rotation steps, each row followed by its count of steps:
The counts run from 0 to 185.
[109 104 84 91 121 126 84 124 121 93 92 88 92 153 83 108 105 79 78 92 104 101 122 114 65 81 105 114 87 72 110 108 77 126 111 70 94 135 115 86 117 97 102 141 140 117 80 85 84 130 71 73 70 108 102 86 102 133 88 113 101 72 85 114 82 84 130 90 105 147 76 38 96 98 76]  16
[109 111 84 87 119 145 82 117 117 98 110 64 102 141 86 110 91 85 63 66 107 108 142 122 95 111 109 111 92 73 98 101 69 104 108 83 108 122 102 98 103 93 104 155 137 108 114 74 82 124 74 64 71 90 92 109 112 125 81 107 106 85 85 101 74 83 146 88 106 138 84 55 88 94 91]  53
[139 117 96 87 129 133 86 120 109 106 108 70 89 143 97 105 97 86 86 67 114 105 131 119 71 95 109 93 95 75 118 105 78 111 113 56 91 132 125 104 97 104 104 149 142 102 95 69 78 120 60 90 60 95 106 88 110 133 93 95 101 91 79 110 84 81 126 97 109 140 82 52 91 99 93]  106
[116 98 87 91 121 109 72 118 123 98 100 70 86 150 101 101 94 88 57 95 101 99 110 110 82 98 100 109 82 80 97 105 72 123 108 80 103 131 129 88 101 93 118 124 127 117 80 75 69 110 72 80 62 89 86 101 85 125 82 98 98 54 100 116 93 79 119 91 115 161 67 58 85 100 89]  150
[130 121 82 99 123 141 75 123 110 108 100 85 98 148 96 101 99 102 77 86 110 96 129 116 62 87 91 84 93 67 114 102 75 96 117 76 95 128 125 101 99 97 97 144 153 111 117 81 82 118 69 75 59 89 102 85 121 127 92 106 115 69 97 112 86 76 114 93 109 155 72 74 98 99 98]  21
[93 105 95 86 117 124 79 109 114 103 116 52 106 152 97 105 97 88 66 67 104 118 131 126 87 102 93 104 87 69 116 104 64 104 89 62 103 107 113 90 105 104 110 133 129 116 91 91 98 139 73 56 58 93 95 91 102 130 89 101 109 85 93 106 86 83 122 94 92 134 59 45 86 97 78]  1
[114 111 86 94 111 137 80 115 110 104 115 66 96 145 105 99 103 99 82 56 105 121 141 124 74 110 102 106 90 71 112 103 82 101 102 73 103 119 121 90 102 98 109 145 145 102 116 76 85 122 79 69 66 89 102 81 110 129 96 103 109 78 90 111 89 76 135 91 100 138 66 44 101 94 98]  104
[101 84 78 99 124 115 83 120 132 94 99 87 106 157 78 112 96 87 66 98 106 99 121 119 75 74 91 100 68 89 106 93 84 122 113 75 106 122 104 83 109 102 101 128 141 131 88 84 102 130 69 68 63 100 100 107 110 132 78 118 116 70 100 106 79 88 127 90 97 138 71 56 96 96 70]  33
[125 106 89 105 145 119 90 116 108 100 109 63 102 139 105 108 92 93 51 89 99 102 117 115 90 74 93 87 69 88 96 99 81 105 125 66 105 117 136 101 103 103 96 128 138 123 108 68 90 115 44 91 53 78 97 101 113 115 87 104 113 62 94 112 78 90 130 95 118 135 79 89 91 108 75]  131
[114 102 83 92 134 126 74 115 124 103 109 60 90 161 89 106 89 78 65 88 115 99 122 119 78 97 85 90 88 84 108 97 74 109 111 77 95 125 110 102 86 96 107 125 132 110 90 79 87 139 64 69 59 100 97 108 107 123 87 114 97 74 101 103 88 86 117 88 92 152 71 59 74 98 80]  141
[113 91 91 87 128 116 75 105 119 104 105 54 96 151 105 111 88 89 58 84 112 99 116 110 94 104 90 83 69 85 100 86 80 118 105 68 103 126 125 92 90 106 112 104 128 123 94 63 84 120 62 86 39 79 85 122 97 128 86 102 110 58 102 104 89 74 122 105 109 151 67 78 90 105 81]  183
[98 89 90 87 114 115 97 111 125 97 110 58 110 139 94 117 89 89 64 68 99 121 124 126 93 85 104 105 72 89 109 97 81 117 92 58 114 115 114 83 117 112 112 132 133 137 91 78 103 129 68 69 55 86 96 110 104 138 83 102 130 84 86 99 76 79 139 105 101 116 65 51 99 103 69]  85
[96 93 89 95 131 106 91 116 118 91 109 62 109 145 84 110 93 82 47 87 88 111 117 119 96 76 105 115 71 90 98 103 73 115 104 68 114 113 118 85 115 105 110 133 126 134 86 77 97 123 60 68 63 89 89 99 100 128 77 105 111 70 94 115 78 92 134 94 108 126 71 52 87 102 67]  135
[100 102 87 102 113 123 90 122 112 95 103 85 108 140 87 112 106 89 70 82 92 113 124 121 75 71 110 114 75 76 113 106 81 113 109 66 109 119 117 79 131 102 100 147 145 135 100 89 97 123 70 70 61 93 106 77 112 132 90 107 123 74 89 111 77 82 134 93 113 122 72 54 107 104 72]  119
[130 95 90 95 128 117 98 109 116 98 105 67 94 137 99 110 88 95 67 73 105 104 118 115 89 86 102 84 64 97 105 86 98 119 115 55 105 127 133 90 99 109 105 118 138 132 97 55 87 107 53 101 49 77 101 114 109 126 90 100 130 60 94 107 82 74 135 100 119 134 73 79 105 107 83]  81
[130 102 93 100 125 122 86 117 108 96 92 88 88 144 102 106 108 89 77 90 103 100 112 109 66 76 102 96 69 75 108 104 88 127 126 65 95 135 134 93 110 104 102 131 143 119 95 71 80 110 57 100 51 90 105 82 109 128 98 106 104 62 91 121 83 78 128 100 126 144 80 73 107 110 80]  115
[127 116 93 95 135 132 80 116 108 98 98 64 86 140 100 104 96 82 58 85 104 92 124 106 90 97 98 102 83 79 95 100 70 113 124 78 98 132 128 99 99 95 103 134 132 106 104 61 68 111 60 92 62 88 87 99 103 122 83 105 94 60 95 117 84 85 135 93 126 158 86 78 83 101 86]  148
[99 106 92 90 112 140 85 118 110 96 110 70 93 146 97 106 108 88 79 58 102 119 140 121 89 106 107 121 86 70 112 104 81 111 105 73 102 120 114 87 115 100 109 148 135 107 108 81 84 125 76 69 67 93 95 78 107 129 96 105 104 84 86 111 77 80 144 98 111 133 74 42 102 94 79]  103
[116 110 82 105 119 121 89 120 119 107 111 80 107 144 98 99 100 112 74 77 102 118 133 127 63 80 95 94 84 80 119 103 86 101 113 67 105 110 119 90 107 104 102 144 158 130 114 82 96 117 67 66 62 82 109 79 115 128 87 105 133 74 99 110 89 76 123 87 99 130 59 61 103 97 88]  121
[100 92 88 95 118 137 89 104 116 100 112 60 107 146 98 111 94 95 67 55 110 118 139 126 92 106 96 95 74 81 113 92 89 102 105 73 103 110 107 92 94 103 102 129 138 116 119 73 100 130 69 66 55 83 99 103 118 128 87 112 128 78 98 98 80 78 138 100 91 122 61 61 102 95 77]  87
[99 109 102 76 116 125 79 108 103 105 109 46 103 138 103 116 94 85 51 72 105 105 117 114 97 102 104 96 81 65 107 102 60 108 87 60 104 120 126 94 110 109 113 122 122 125 86 80 94 136 69 73 37 82 87 108 95 135 88 89 108 88 91 101 83 80 123 112 110 131 71 69 85 107 76]  93
[105 118 82 81 109 144 73 117 116 105 89 87 110 138 79 113 99 92 66 94 105 92 125 111 80 91 105 102 93 53 102 104 65 109 106 83 102 136 111 86 121 95 104 146 150 132 112 90 89 129 87 64 56 88 92 104 106 136 81 103 113 82 93 99 73 81 127 100 110 143 79 76 96 100 85]  161
[116 106 88 83 129 116 74 116 124 107 110 54 94 154 88 108 86 82 58 91 108 101 116 122 82 93 94 94 97 80 108 102 58 108 97 71 99 121 118 99 89 103 111 131 127 114 79 84 86 138 70 64 56 93 97 109 96 129 82 100 101 76 95 100 91 84 111 93 90 151 73 59 71 96 86]  142
[141 108 84 87 117 132 85 114 126 108 93 79 103 139 84 119 85 90 79 85 118 86 125 114 73 86 107 77 86 77 114 93 85 116 114 58 92 141 119 98 102 110 97 136 146 127 99 68 89 120 67 93 44 86 104 114 115 133 86 100 121 86 82 92 80 72 123 99 113 142 82 82 99 111 87]  73
[122 100 79 109 127 112 88 120 124 104 108 78 101 147 102 100 93 107 62 90 103 105 122 118 72 78 89 90 72 96 102 93 86 112 125 68 108 116 128 90 101 101 108 129 151 132 109 68 87 101 58 83 64 76 104 94 106 125 81 110 129 52 103 115 90 78 120 88 108 143 61 72 99 101 95]  30
[127 109 88 102 142 126 92 119 119 97 120 56 100 149 95 104 84 87 63 70 106 109 132 125 88 89 97 95 87 99 101 99 75 103 116 63 108 110 118 109 92 102 99 146 136 111 102 64 90 120 56 75 72 86 103 103 116 120 81 112 110 86 89 107 85 92 136 77 100 135 76 58 83 97 92]  139
[122 125 83 97 121 144 81 120 106 107 101 85 105 141 88 104 103 96 72 80 105 103 135 119 70 83 104 98 98 61 109 110 75 100 116 74 97 123 116 97 113 99 96 159 157 114 122 84 89 120 70 72 64 90 104 84 118 128 86 103 111 81 91 109 75 81 129 89 111 135 83 71 100 99 88]  20
[136 114 86 93 131 120 78 124 110 110 94 83 97 139 90 111 96 89 66 104 106 88 111 113 69 70 97 85 86 73 110 104 66 115 118 65 96 136 130 96 107 108 100 140 142 128 90 76 82 117 60 89 49 82 103 98 107 132 87 96 109 74 90 114 81 83 109 96 118 152 80 82 90 108 89]  23
[117 110 92 102 127 133 83 120 104 95 105 76 91 142 101 98 110 94 70 70 97 118 128 111 83 95 100 116 79 76 102 108 83 111 122 79 98 120 126 92 110 90 108 142 142 104 114 66 73 107 65 79 75 88 97 76 104 123 92 109 99 57 98 122 84 83 141 90 123 145 76 56 103 102 85]  12
[118 99 82 91 118 125 74 112 124 105 91 85 93 149 89 110 93 99 69 103 110 90 116 107 74 84 90 84 73 80 103 94 82 121 121 77 101 140 127 84 102 101 110 114 146 132 98 72 79 108 71 90 48 81 91 114 98 131 84 110 120 50 100 105 87 70 123 98 119 159 73 85 106 104 88]  166
[109 101 91 76 127 133 80 105 117 102 102 57 96 156 100 112 89 76 69 79 117 95 120 108 89 103 89 80 75 74 112 91 75 114 105 66 92 130 118 100 89 107 106 110 125 111 96 75 93 149 65 78 40 98 96 116 108 132 96 109 108 80 97 99 83 79 118 111 98 145 75 65 92 101 72]  91
